In the data rows, 128 means zero.
Here are some points:
[167 106  27 163  88 105  84 166 116 180 133 165 164  76  84  26 184 142 196 112 115 115 162 146 197 193 151  52 133 136 108 192]
[127 122 110 170 157 153 145 103 123 152 163  89 166 136 166 161 172 121 148 129 151  81 142 124 141 156 124 135 119 134 187 172]
[104 125 102  93  92  87  97 191  79 172 242 134 150 125  93  84 172  93 124 132 118 171 193 124 202 224 131   0 149 134  93 177]
[103  89 160 152 154  65 136  41  95 152 143 245 115 146 161   0  59  85 132 195 211 147   0 146 111 161 255 186  95 139 183 153]
[135 116 102 154 147 176 173 136 166 146 173  93  80 114 157 114 135  60 147  94 168 161 116 127 126 134  76 161 147 170 130 111]
[ 70 108 114  76 181 124 108 179 199 123  94 223 152  98  81  95  33 100 137  69  87 114 109 102 111  65 180 213 203 118 125 110]
[194 172  39  90 132 187 113 159  68 200 227 114 103  89  60  82 163 183 156 128 128  62 146 140 146 162  78  27 119 136 186 150]
[151 114 167 139 179 154 134 119 124  53 120 134 110 119 131  87 128 159 149 112 144 110 140 147 169  88 133 178 105 157 163  88]
[ 57 144 116 120 106 122 205 171 115 147 146 192 176 134 108 117  64 170  85 114 103  96 194 134  95  60 166 129 174  94 121 160]
[115 132 169 143 233 146 152  70 214  74  49 255 126 193 113 130  71  83 107  45 180 144  63 136 102  76 111 255 186 120 140  66]
[194 167 246 122 127  78 114  75 158  48   1 221 122  57  92 101  57 112 124  66 171 139  78 111 161  24 162 213 122  32 116 121]
[126 126 218  75 204  92 175  21 196  77   0 255 108 165 149  97  57  91  99  34 203 190  98 165 154  31 188 255 150  62  48  69]
[121 168 139  97  39 170  81 174  66 125 142 133 121  99 103 177 151 169 135 125 155 102 129 109 128 145  89  65 137 106 134 200]
[125 108 159 146 168 107  98 150  85 155 102 216 146 144  40 114 104 132  98 115 137 104 100 124  99  87 189 152 192  93 164 128]
[ 96  73 136 169 194  99 129  39 137 112  87 219 171 212 137  22  33  97 160 140 204 112  68 162 224 186 208 212  58 131 165  74]
Then 22 other points, each followed by its number:
[159 161  76 198  45 172  98 111 113 255 255  73 136 101  68 142 194 186 184 158  82 102 215  97 185 184 116  29 155 188 139 146] 0
[ 85 158  35  66 138 131 112 123 153  79 112 218 148  98  94 126 133 162  81 125 131 160  60  62  73  85 161 148 166 135  99 114] 1
[167 129 113 145  67 170 159 158  38 164 175  57  84  86 131 171 166 176 179 188  79 146 142 136 164 176  92   0 112 132 139 178] 2
[120 124 104  86 164 124  97 149 174  58  57 255 142 137  74 131  78  83  68 162 128 167 109 106  97  67 115 173 135 152 143  93] 3
[175 133 123 134  94 166 193  77  85 173 143  85  74 100 137 138 143 137 125 121 153 160  81 121 106 140 158  96  96 163 162 131] 4
[121 119 153 106  97 106 174 146 146 143  82 227 164 140  95 156  65 146 149 151 165 127 115 173  92 111 231 255 159  87 145  96] 5
[122  97  96 112 160  83 118  68 125 142 148 237 105 206  91  53  83 113 106 113 148 118  71 129 156 149 255 195 139 123 158  94] 6
[154 111  81 139 132 169 204 143 205 172  81 191 143 170 104  73 134  99 126 129  86 107 120  89 168 122 165 186 151 130 114 120] 7
[192 148 155 144  81 174 113 171 128 153 202   0 142  67  87 164 180 150 151 161 117 152 214  69 188 172  26   0 132 150  80 191] 8
[167 143 122  69 192 140 192 101 120 139 102 239 143 211  85  41  23 152 120 109 217  71  60 186 176  97 194 176 173 116 208 103] 9
[110 162  89 145  98 138 108 217 132 133 132   0  96 107 240 254 167 186 177 183  40  98 174  81  91 140  47  30 130 195  80 140] 10
[183 115 254  72 223  80 145  15 165  36  24 237 116 195  94 118 106  89  88  64 195 174 128 141  47  63 180 255  71 149 128 159] 11
[ 79 137  91 183  97 152 137 194  71 135 179   5  98  85 190 187 228 138 103 123  71 145 117 159  89  53   6  72 185 119 159 165] 12
[ 88 138  83 196 105 149 137 200  88 165 168  80  94 148 166 148 162 172 158 221 135 135 107 159 116 103 109  80 117 136 168 119] 13
[170 128 130 143 132 126  92 171 154 135 152  90  96  66  83 107 178 140 108  89 117  49 197 112 132 149  82  98  70 185 112 138] 14
[ 82  90  71 129 126 104 170  96 147  81 104 255  92 165 132 115  56 116 210 114 117 199 106 134  18  10 218 182 218  80 105  54] 15
[120 126 146 118 119 102 131 157  98 111 147  31 145 113 118 167 195  98 128 105  76 135 155 136 162  84  77  74 134  89 126 146] 16
[127 139  99 150 141 147 100 187 138 158 160   0 143  94 204 220 157 172  87 220  82 141 169  84  87 110  46   6 141 126  99 140] 17
[147 140  46 133  55 112  79 182  83 137 177  32 102  71 146 154 217 143 136 185  67 105 175 111 146 249 116  22  63 122 165 152] 18
[120 176 159 138 110 113 139  97  92 147 104 170 156 183  81  33 108 108  64 123 142 151 141 124 203 157 208 118 129 141  66 103] 19
[140 135 127 135 160  64 103  95 128  95 117 200 121 199  51 136 124 124  87  94 125 152  99 117   0 104 173 245 165  60 164  38] 20
[ 78  80 162  69 110 156 133  93 130  96  38 150  84  82 111  92  89 152 106 137 144 103  81 133 157 127 171 191 156 117 140 133] 21
Which of these numbered points is nearest to each point below, looking only along the 4 directions in which the first points spread most? Its number follows each.
[151 181 211 136 188 135 127 129 148 141 101  43 162 144 178 163 205 110 130 157  93 125 131 157  73 143  16  95 136  81  94 136] > 16
[111  89 120 193 129 168 154 137 130  94 111   4  64  69 180 148 161 116 121 108 148 144 171  94 110  94  43 108 142  80 132 120] > 16
[ 92  80 152  99 179 100 195  84 146 165 101 206 143 117  88  97  78 158  71 111 172 116  60 114 119 141 184 198 176  86 108  95] > 5
[140  94 157 144 158 175  81  89 137 135  91 149 166 182 142 131  68  76 107 176  77  95  96 131 165 144 158 179  98  64 105 136] > 21
[164 112  70 118 101 143 106 179 140 165 143  16 164  94 181 251 142 139 138 134 111 122 150 139 137 128  77  33 143 182 121 139] > 17
[112  93  84 147  88  56 134 161 143 100 109 173 150 116 107 181 108 165 131 162 121 115 104 110  54  24 209 140 141 124 148 124] > 1
[ 97  68 233 115 223 142 108  55 201  44   8 255 102 168 151 104  37  53  20  80 202  84  86 157 147  66 154 255 138 101 151  47] > 11
[132  87 215  97 143  99 137   0 133 101  52 255  85 244 111  97  46 109  58  69 168 172  88 120  82 101 142 255 136  75 116  63] > 11
[136 180 191 136 186 138 122  92 102 153  52  71 133 147 205 128 142 104 123 110 181  72 110 152 165 164  84 143 102 214 157 169] > 4
[ 96 127 131 111 148  43 143  17 135 142 159 230 166 154  98  49  41 105 100 115 122 168  96 115  98  70 216 246  45 121 184  78] > 9
[ 93 138  55 126 153  75 121 110 124 105  86 215 168 138  55 143 115 140  97 121 125 143 117  62  73 106 161 154 174 146  69  86] > 1
[120 140 115 140  56 159  93 167  73 207 244  86 127 111  91 100 185 198 195 104 144 160 153 120 180 215  85  22  83 157 123 206] > 18
